One hidden turn or mirror swaps the rows below in pairs. Which row is each named row swapped with?
The rows were stretched afterwards, more along some directions than others.
K861: [ 0.04  1.34  0.10 -0.28 -0.78 -0.71  0.36  0.64  1.20  1.79 -0.08  0.53
 -1.62 -0.11 -0.22  0.77 -0.09  0.76  0.71 -0.20  0.40  1.21  0.92  0.88
  0.20]
K706: [ 0.60  0.69  0.15  1.37  0.39  0.46  0.95  0.25 -0.39  2.87 -0.52  0.59
  0.92 -1.27  2.28  0.87  1.89  0.12  2.24 -1.35  0.28  3.04  1.88  2.03
 -1.20]
K324: [-1.18 -0.39 -0.81  0.61  0.29  0.14 -0.06 -0.12 -1.65 -0.48 -0.43  0.64
  0.92 -0.51 -0.38  0.26  1.75 -0.21  0.68 -2.94  0.37 -0.59  1.82  0.69
  0.15]
K929: [-1.24  0.26 -0.28  0.49  0.79  0.48 -0.17 -0.25 -1.59 -0.18 -0.49  0.80
  0.84 -0.40 -1.06  0.40  1.69 -0.23  0.94 -3.31 -0.28 -0.51  1.78  0.55
  0.18]
K902: [-0.11  2.11  1.33 -0.12 -0.69 -0.40  0.74 -0.90  0.26  3.33 -0.65  0.47
 -0.97 -1.29 -0.97  0.45  0.32  0.36  0.80 -0.70 -1.39  0.99  1.44  0.30
  1.00]
K810: [ 0.37  1.63  2.36  2.05 -1.10  0.52 -0.48 -0.75  0.15  2.09 -0.31  0.25
 -0.89  0.01  0.25  0.04  0.57 -1.02  2.54  0.90  0.12  0.18  0.46  0.14
  0.83]
K225: [-3.52 -0.30  0.49  1.65 -0.97 -0.97  0.04 -1.40  0.22  0.32 -0.47 -0.37
  0.87 -1.78  4.53 -0.95  0.08  0.60  0.56 -1.96 -0.04  0.55 -0.52  0.97
 -0.62]
K689: [-0.66  0.20 -1.10  2.09 -1.31 -1.72  2.00  0.05 -0.63  1.66 -0.38 -0.28
  1.30 -0.73  3.39  0.40  1.37  0.75  2.19 -0.75  0.24  2.41  0.65  3.01
 -0.42]
K314: [-0.12  2.62  1.30  0.57 -0.28 -0.85  1.50  1.07  0.26 -0.03 -1.21 -0.12
  1.58  0.32  0.44  2.20  1.70  0.78 -0.64 -1.80  1.33  0.89  0.14  1.50
 -0.38]
K775: [-1.52  0.51  1.54 -1.04 -1.61 -0.89  2.02 -1.46 -0.28  2.48 -1.37  0.70
  1.22 -2.44  1.44 -1.05  0.36 -0.59  0.20 -2.04 -1.01  0.66 -0.04  0.62
 -0.04]
K957: [-0.53  0.08 -0.76  2.27 -1.70 -1.81  1.94 -0.33 -0.80  1.95  0.07 -0.16
  0.44 -0.62  3.27  0.31  1.18  0.71  3.04 -0.41  0.59  2.17  1.00  2.77
 -0.54]
K50: [-1.55  0.44  0.06  0.90 -1.31 -2.10  0.06  0.50  0.43  3.60 -1.14  0.16
  0.52 -2.49  0.57 -0.79  1.08  1.38  2.09 -1.60 -0.97  1.82  0.60 -0.37
  0.39]
K440: [ 0.34  0.62  0.68  1.70  0.58  0.37  1.34 -0.51 -0.94  3.01 -0.53  1.17
  1.13 -0.80  1.63  1.27  2.27 -0.18  2.71 -1.43  0.50  2.87  2.37  1.78
 -0.85]
K474: [-0.40 -0.29  1.69 -0.35 -1.07 -1.57  1.36 -0.83  0.35  1.56 -1.81  1.04
  0.62 -0.22  1.82 -0.08 -0.30 -1.20  0.77 -0.77  0.54  1.25  0.18  1.06
 -0.09]
K218: [-3.18 -0.08  0.38  2.45 -0.60 -0.68 -0.08 -1.38  0.51  0.96 -0.09 -0.28
  1.31 -1.47  3.91 -0.93  1.23  0.06  1.37 -2.59 -0.49  2.30 -0.10  0.90
 -0.67]
K531: [-1.10 -0.18  0.16 -1.39 -1.28 -0.91  1.77 -0.77  0.37  0.83 -1.20  1.25
  0.46 -1.04  2.45 -0.69 -0.44 -0.69  0.24 -1.33  0.76  1.19 -0.37  0.80
 -0.73]
K78: [-2.44  2.57  4.05  1.22 -1.70 -1.20  0.43 -2.10 -0.75  1.42 -0.37 -0.03
  0.64 -2.86  0.92  0.01  1.73 -0.59 -0.34 -2.37  1.63  0.33  0.35  0.29
  0.38]
K437: [ 0.69  0.74  0.13  1.52  0.64  0.19  1.24 -0.17 -0.64  2.82 -1.11  0.99
  0.77 -0.52  2.25  1.46  2.17  0.04  2.50 -1.12  0.76  2.98  2.27  2.12
 -1.15]
K938: [-2.93  0.42  0.93  3.05 -0.41 -0.48  0.64 -0.48  0.05  2.01 -0.06  0.49
 -0.27 -0.79  1.29  1.45  0.57  1.62  2.18 -0.25 -0.75  0.63  0.90  1.53
 -0.10]
K759: [-2.65  0.49  1.13  3.01 -0.18  0.22  0.08  0.41  0.73  1.02 -0.21  0.07
  0.72 -0.28  1.12  0.66 -0.54  0.79  1.54 -1.20 -1.24  0.60 -0.36  1.04
 -0.08]
K714: [-0.74  2.20  1.23  0.17  0.23  0.12  1.51  1.21  0.33 -0.69 -0.96 -0.44
  1.88 -0.09  0.64  2.01  1.38  0.93 -1.34 -2.01  0.62  0.54 -0.18  1.56
 -0.21]
K257: [-0.82  0.72 -0.02  1.04 -1.71 -0.05 -0.14 -0.63 -0.88  0.82 -0.56  1.71
 -0.77 -2.65  1.44 -1.04 -0.55  0.42  0.89 -1.87 -0.43  1.76  0.05  0.54
 -1.23]
K945: [-2.70  0.38  0.20  3.79 -1.78 -1.49  0.08 -1.40 -1.34  2.06  0.63  0.60
 -0.66 -1.52 -0.54 -0.04  1.50 -0.20  2.68 -1.13 -0.18  0.64  1.99  1.46
  1.45]
K653: [ 0.78  0.74  0.26  1.47  0.66  0.43  1.10 -0.13 -0.47  3.29 -0.78  0.74
  0.99 -0.50  1.70  1.29  2.01 -0.16  2.23 -1.24  0.55  2.77  2.34  2.05
 -1.01]
K987: [-0.08  2.17  0.27 -0.88 -0.60 -1.17  1.81  0.19  0.34  2.45 -1.39  0.52
  0.53 -1.39 -0.48  0.82  0.80  1.32  0.04 -0.96 -1.72  1.46  0.09  0.82
 -0.63]
K580: [ 0.02  2.26  0.43 -0.78 -0.77 -1.14  0.75  0.27  0.53  1.44 -0.78  1.19
 -0.33 -1.11 -1.42  0.27  0.42 -0.05  0.26 -0.84 -1.40  1.15  0.12  1.03
 -0.20]
K663: [-1.01 -0.66  1.72  1.36 -0.51 -0.82  1.19  0.69  1.43  1.86 -0.22  0.98
  0.39  0.89  1.04 -0.15 -0.73  0.85  3.61 -0.26  0.92  1.77  0.39  0.65
 -0.88]
K499: [-2.48  1.92  3.48  1.68 -1.66 -1.26  0.39 -1.70 -1.16  0.52 -0.48  0.76
  1.12 -2.32  0.74 -0.26  1.50 -1.25 -0.80 -2.66  1.41  0.16  0.37  0.44
 -0.10]
K227: [-3.35 -0.80  0.96  2.27 -0.97 -0.95  0.99 -1.88  0.11  1.22 -0.47 -0.02
  1.22 -1.60  4.56 -0.97  0.23 -0.01  0.97 -1.11 -0.41  1.06 -0.54  0.70
 -0.90]
K489: [-0.19  1.84  1.06  0.64  0.12 -1.07  2.06  0.88 -0.10  0.40 -0.98  0.49
  1.71  0.40  0.34  1.94  0.99  0.68 -0.46 -2.35  0.54  1.56  0.40  1.14
 -0.33]
K940: [-0.67  0.35 -0.23  1.14 -1.04  0.34  2.27  0.63  0.73  0.69 -1.94  1.75
  2.51 -0.20  2.68 -0.01  1.59 -1.48  2.22 -0.86  0.45  2.68 -1.89  1.22
 -1.44]
K958: [-0.98  0.03 -0.77  2.18 -1.36 -2.11  1.91 -0.57 -0.60  1.31 -0.20  0.27
  1.41 -0.41  3.75  0.16  1.17  0.04  2.11 -0.76  0.32  2.33  0.91  2.84
 -0.84]
K107: [-0.71 -0.14  2.17  1.21 -1.06 -0.21  1.41  0.49  1.25  2.10 -0.51  1.17
  0.61  0.56 -0.04 -0.45 -0.90  0.39  3.67 -0.23  0.67  1.33  0.31  1.20
 -0.49]
K897: [-2.86 -0.46  0.91  1.93 -0.85 -0.94  1.02 -1.28  0.65 -0.29 -0.60  0.56
  1.74 -0.82  4.13 -1.05  0.85 -0.21  1.34 -1.44 -0.18  1.19 -0.34  1.69
 -1.32]
K702: [-0.51  0.37 -0.28  2.18 -1.41 -1.67  2.17 -0.40 -0.79  2.18 -0.56  0.07
  1.43 -0.72  3.04  0.40  1.17  0.90  2.70 -0.35  0.28  1.95  0.89  3.15
 -0.63]
K513: [ 0.97  1.16  0.14  1.71  0.23  0.66  1.49 -0.06 -0.80  2.89 -0.66  0.95
  0.81 -0.93  1.23  1.21  2.31 -0.04  2.41 -0.92  0.22  2.76  2.43  2.37
 -0.93]
K54: [-1.68 -0.46 -0.28  0.82  0.79  0.18 -0.45  0.12 -1.19 -0.21 -0.27  0.41
  0.96 -0.15 -0.95  0.65  1.54  0.28  0.83 -3.20  0.03 -0.48  1.61  0.43
  0.14]
K834: [-2.54  0.72  0.33  3.66 -1.79 -1.38 -0.30 -1.46 -1.69  2.55  0.80  0.09
 -1.58 -1.57 -0.81  0.26  1.46  0.23  2.89 -1.39 -0.10  0.73  2.37  1.33
  1.48]
K667: [-2.88  0.68  1.22  2.94  0.10 -0.16  0.80 -0.61  0.78  1.51 -0.59 -0.22
  0.72  0.20  1.52  1.33  0.32  1.75  1.67 -1.22 -0.94  0.94  0.10  1.62
 -0.20]
K655: [ 0.70  0.53  2.28  1.24 -0.28  0.46  0.60 -1.91 -0.57  0.43 -0.77  0.39
  0.80  0.37  1.30  0.00  0.14  1.05  1.91 -1.18 -0.77 -0.16  1.53  0.57
 -0.34]
K167: [-1.19 -0.19  2.15 -0.13 -1.44 -0.38  0.47 -1.43  0.14  1.20 -0.71  0.78
 -0.61 -0.83  1.34 -1.09 -0.96 -1.52  0.52 -1.35  1.04  0.65  0.72  0.26
  0.36]
K820: [ 0.73  1.56  2.45  2.26 -0.93 -0.13 -0.14 -0.66 -0.14  2.43 -0.85 -0.03
 -0.07  0.41 -0.04  0.38  1.17 -0.69  2.85  1.00 -0.21  0.27  0.35  0.51
  0.51]
K442: [-2.49 -0.07  0.29  3.01  0.10  0.01  0.65 -0.07  0.97  0.99 -0.02 -0.13
  0.21  0.65  1.60  0.81 -0.04  1.09  1.56 -0.69 -0.87  1.00 -0.07  1.01
 -0.15]
K432: [-0.87  0.11  0.02  1.76 -1.30 -0.39  2.01  0.30  0.25  1.05 -1.77  1.27
  1.91  0.29  2.22  0.12  1.81 -1.37  2.48 -0.75  0.84  2.69 -1.77  1.47
 -1.36]
K147: [-0.82  0.25 -0.74  2.40 -1.88 -2.51  1.99 -0.11 -0.61  1.95 -0.29  0.16
  1.12 -0.44  3.20  0.81  1.61  1.16  2.37  0.24  0.70  2.02  1.17  3.29
 -0.48]
K497: [-3.73 -0.13  0.88  2.43 -0.45 -1.31  0.28 -1.84 -0.03  1.08 -0.86  0.04
  1.52 -2.36  3.34 -0.31  1.42  0.55  0.75 -2.32 -0.84  1.67 -0.22  1.08
 -0.69]
K964: [ 0.15  2.61  1.78  1.18 -0.26 -0.70  1.77  1.19  0.18 -0.05 -0.68  0.01
  1.94  0.70  0.03  1.86  1.31  0.82 -0.36 -1.75  0.53  0.73 -0.12  1.54
 -0.44]
K355: [-2.60  0.69  0.19  3.53 -1.16 -1.38 -0.49 -0.86 -1.26  1.68  0.56  0.53
 -1.00 -0.69 -1.07  0.76  0.99  0.02  2.07 -1.29 -0.25  0.45  2.28  1.56
  1.28]
K53: [-2.25  0.13  0.46  2.43  0.12 -0.28  0.37  0.82  0.66  0.98 -1.09  0.30
  0.56 -0.02  1.03  1.28  0.36  1.57  1.71 -0.75 -1.30  0.32  0.16  1.49
 -0.06]
K824: [-3.46 -0.73  0.81  2.83 -0.63 -1.74  0.54 -1.33  0.80  0.14 -0.46 -0.09
  2.02 -0.40  4.55 -0.35  0.68  0.14  0.95 -1.57  0.22  1.54 -0.56  0.90
 -1.18]
K173: [-2.26  0.30  0.94  1.38 -0.99 -1.53  0.17  0.26  0.21  3.90 -0.75  0.38
  0.40 -2.53  0.18 -0.93  0.77  1.01  2.54 -2.15 -1.54  1.87  0.72 -0.78
  0.55]
K596: [-1.12  0.74  0.96  0.88 -1.32 -1.50  0.27  0.26  0.29  3.46 -1.19  0.38
  0.74 -2.08  0.82 -1.28  0.31  1.30  2.10 -1.34 -1.19  1.57  0.55 -0.55
  0.11]
K895: [-3.24 -0.89 -0.40  2.13 -0.95 -0.82  0.86 -0.94  0.35 -0.22  0.44 -0.28
  1.19 -0.77  4.68 -1.10  0.83 -0.04  1.28 -2.37 -0.29  1.43  0.03  1.17
 -0.23]
K39: [-0.66  0.67 -0.75  0.66 -1.26  0.63  0.17  0.02 -0.65  0.56 -0.88  1.80
 -0.26 -2.68  2.01 -0.61  0.25  0.61  1.20 -2.22 -0.26  1.80  0.12  0.69
 -1.30]
K378: [-1.16 -0.04 -0.95  0.29  0.80  0.31 -0.35  0.21 -1.25  0.16 -0.37  0.60
  0.91 -0.40 -0.81  0.42  1.54 -0.22  0.49 -3.31  0.02 -0.32  1.61  0.48
  0.01]
K962: [-2.83  0.78  0.07  3.24 -2.12 -1.18 -0.30 -0.91 -1.32  1.19  1.15  0.41
 -0.78 -1.21 -0.82 -0.36  1.25 -0.17  2.00 -1.59 -0.13  0.34  2.07  1.89
  1.65]
K813: [ 0.93  0.28  2.09  1.36 -0.57 -0.52  0.66 -1.76 -0.49  0.61 -0.75  0.18
  0.72  0.77  1.54 -0.08 -0.50  1.17  1.45 -0.88 -0.83  0.39  1.09  0.59
 -0.53]
K61: [-1.34 -0.25  2.11  1.66 -0.97 -0.53  1.25  0.20  1.10  1.87 -0.85  1.49
  0.75  0.89  0.09 -0.44 -0.83  0.68  3.30 -0.50  0.78  1.52  0.35  0.58
 -0.72]
K715: [-3.05  1.95  3.53  0.83 -1.00 -0.32  0.72 -2.10 -0.97 -0.06 -0.70  0.20
  1.59 -2.57  0.85  0.10  1.87 -1.04 -1.58 -2.82  1.11  0.01  0.42  0.73
  0.05]
K368: [ 0.39  2.06 -0.65 -0.93 -0.56 -0.98  1.04  0.07  0.59  1.56 -0.63  0.40
 -0.18 -0.80  0.12  0.17  0.29  0.37 -0.53 -1.12 -1.12  1.66  0.41  0.73
 -0.12]
K876: [-2.17  2.79  3.88  0.83 -1.53 -0.27  0.80 -1.82 -1.25  0.63 -0.86  0.54
  1.44 -2.59 -0.14 -0.18  1.53 -1.47 -0.84 -3.03  0.82 -0.20  0.40  0.65
  0.23]
K185: [-0.93 -0.05 -1.07  0.59  0.74  0.25 -0.55  0.48 -1.33 -0.11  0.15  0.73
  0.50 -0.38 -0.43  0.53  1.76  0.00  1.08 -3.11  0.27  0.20  1.90  0.33
  0.33]
K757: [-0.86  2.57  1.80  0.52 -0.50 -0.38  1.77  1.13  0.34  0.31 -0.80 -0.44
  1.60 -0.26  0.11  1.79  1.27  1.06 -0.20 -2.46  0.84  0.74 -0.70  1.18
  0.20]
K832: [-2.19 -0.29  1.00  2.10  0.33  0.04  0.02  0.44  0.46  1.01 -0.83 -0.08
  0.70  0.33  1.47  1.43 -0.45  1.87  1.95 -0.72 -0.52  0.04 -0.12  1.28
 -0.49]
K734: [-1.59 -0.33  0.70  1.90  0.50  0.19  0.13  0.61  0.98 -0.44 -0.29 -0.25
  0.60  0.75  2.04  0.92 -0.77  1.45  1.51 -0.78 -0.35  0.28 -0.31  1.74
 -0.43]
K462: [ 0.31  1.32  2.48  1.99 -0.55  0.35 -0.06 -0.80  0.29  1.48 -1.01  0.59
  0.51  0.59  0.08  0.43  1.14 -1.02  2.48  0.69 -0.06 -0.04  0.43  0.06
  0.59]
K579: [-0.62  2.21  0.00 -0.76 -1.01 -0.71  0.31 -0.02  0.52  0.59 -0.04  0.95
 -0.64 -1.32 -1.14 -0.35  0.36 -0.13 -0.14 -1.53 -0.92  0.81  0.29  0.59
 -0.02]
K83: [-0.35 -0.15 -1.09  2.51 -1.55 -1.81  2.04  0.12 -0.28  1.55  0.02  0.30
  0.91 -0.23  3.27  0.36  1.08  0.59  3.01  0.22  0.63  2.13  0.81  2.96
 -0.49]
K363: [-2.87  0.66  0.89  3.61 -1.37 -1.44 -0.47 -1.76 -1.52  1.66  0.65  0.21
 -1.06 -1.10 -0.97  0.47  1.30  0.14  2.15 -1.05  0.38  0.21  2.21  1.60
  1.30]
K411: [-0.45 -0.08  1.95 -0.12 -1.05 -1.11  1.88 -1.03  0.12  2.56 -2.01  0.82
  0.86 -0.70  2.18  0.37 -0.26 -0.54  0.91 -0.70  0.29  1.26  0.46  1.03
 -0.10]
K374: [-2.73  0.60 -0.11  3.55 -1.46 -1.53 -0.73 -1.08 -1.28  1.61  0.62  0.18
 -1.10 -1.08 -0.78  0.23  1.44  0.35  2.23 -1.60  0.41  0.55  2.26  1.53
  1.44]
K518: [-1.36  0.01  2.29 -0.25 -1.22 -0.77  1.31 -2.12 -0.41  1.94 -1.47  1.28
  0.16 -0.97  1.02 -0.31 -0.86 -1.22  0.16 -0.90  0.58  0.40  0.62  0.65
 -0.02]
K922: [-1.22  0.15  0.03  1.36 -1.18 -0.49  2.73 -0.17  0.39  1.22 -1.93  1.16
  2.57  0.10  2.81  0.29  1.95 -0.95  2.08 -0.93  0.36  2.56 -1.88  1.19
 -1.33]
K48: [-1.84  2.18  3.47  0.94 -1.15 -1.13  0.15 -2.22 -1.35  0.70  0.01  0.95
  0.25 -2.42  0.06 -0.41  0.80 -1.30 -0.84 -2.51  1.04  0.15  1.29  0.01
  0.17]

K411 is swapped with K579
K958 is swapped with K355
K50 is swapped with K107
K314 is swapped with K876
K363 is swapped with K689
K706 is swapped with K54
K832 is swapped with K218
K374 is swapped with K702
K167 is swapped with K987
K940 is swapped with K462
K922 is swapped with K810
K474 is swapped with K580
K957 is swapped with K834
K48 is swapped with K489
K227 is swapped with K442
K663 is swapped with K173

